zuzuf: [-1.19  2.95  0.56 -1.62  0.23 -1.91  1.32 -2.16  1.79  1.19  0.50  1.93
  0.41 -1.17 -3.72 -0.77 -2.29 -0.15 -4.46 -2.96 -1.11 -4.18  1.84 -2.68
 -4.10 -3.47 -1.35 -5.52 -0.07]
lasuk: [-1.19  2.95  0.56 -1.62  0.23 -1.91  1.32 -2.16  1.79  1.19  0.50  1.93
  0.41 -1.17 -3.72 -0.77 -2.29 -0.15 -4.46 -2.96 -1.11 -4.18  1.84 -2.68
 -4.10 -3.47 -1.63 -3.53 -1.33]
nutod: [-1.19  2.95  0.56 -1.62  0.23 -1.91  1.32 -2.16  1.79  1.19  0.50  1.93
  0.41 -1.17 -3.72 -0.77 -2.29 -0.15 -4.46  1.47  1.45 -0.78 -4.75 -4.36
  2.79  1.57  2.61 -0.44  5.34]
vitu: [ 2.20 -2.36  0.23 -3.37 -0.42  0.68 -0.41  0.52 -0.68  3.19  4.63  0.33
  2.71 -0.07  0.53  0.17  0.62  3.20 -0.15  1.07  1.46  1.25 -4.10 -3.47
 -2.68  1.84 -1.35  2.68  1.34]
Table of tags by key:
[-3.47] -> z21
[-1.19] -> z8
[2.20] -> z645
[0.33] -> z499
join vitu 1:  | z645
which: [-1.19  2.95  0.56 -1.62  0.23 -1.91  1.32 -2.16  1.79  1.19  0.50  1.93
  0.41 -1.17 -3.72 -0.77 -2.29 -0.15 -4.46 -2.96 -1.11 -4.18  1.84 -2.68
 -4.10 -3.47 -1.63 -3.53 -1.33] | lasuk
which: [-1.19  2.95  0.56 -1.62  0.23 -1.91  1.32 -2.16  1.79  1.19  0.50  1.93
  0.41 -1.17 -3.72 -0.77 -2.29 -0.15 -4.46 -2.96 -1.11 -4.18  1.84 -2.68
 -4.10 -3.47 -1.35 -5.52 -0.07] | zuzuf
start: [ 1.84 -2.68 -4.10 -3.47 -1.35] | zuzuf, 23

fen: [-7.25 -0.94  7.36  1.05]
des: [ 0.52  6.66  0.08 -6.58]
bibop: [-7.18 -1.53 -7.26  1.52]
tags:
[1.05] -> z797
[0.08] -> z819
[1.52] -> z995
[-6.58] -> z958
[0.52] -> z47
join des 4:  | z958
succ: [-7.25] | [-0.94]

fuveb: [ 0.18  5.44 -0.15 -1.27  7.70  5.54  0.73  0.58  5.50  3.31 -2.94  1.83
  7.04  5.13  2.74  2.13 -0.17  3.23  4.38  4.79 -0.03  0.10  5.50  2.37]
Kal: [ 4.46  1.98  0.38  7.71  7.70  3.51  0.61 -0.82  5.74  4.91 -2.92  3.86
  3.38  5.71  1.71  4.12  2.03  5.00  5.58  4.16 -0.19  0.26  3.21  5.43]
fug: [ 3.50 -0.78  3.46 -1.11 -6.08 -3.67  3.39  2.48 -0.35 -2.25  9.30  1.15
 -1.32 -3.73  2.70 -0.15  2.37 -1.00 -2.42 -2.50  0.88 -4.41 -0.89 -0.07]
lamur: [-2.76  1.82  1.18 -3.22 -3.88  5.44  0.51 -0.82 -4.52 -3.46  5.18 -1.97
  3.05 -4.51  1.71 -3.29 -1.23 -3.82 -4.45 -4.82  2.59  3.51  1.40 -3.35]
common fuveb Kal:  | [7.70]
succ: [2.03] | [5.00]
common fuveb lamur:  | [5.44]
common lamur fuveb:  | [5.44]
succ: [-0.19] | [0.26]

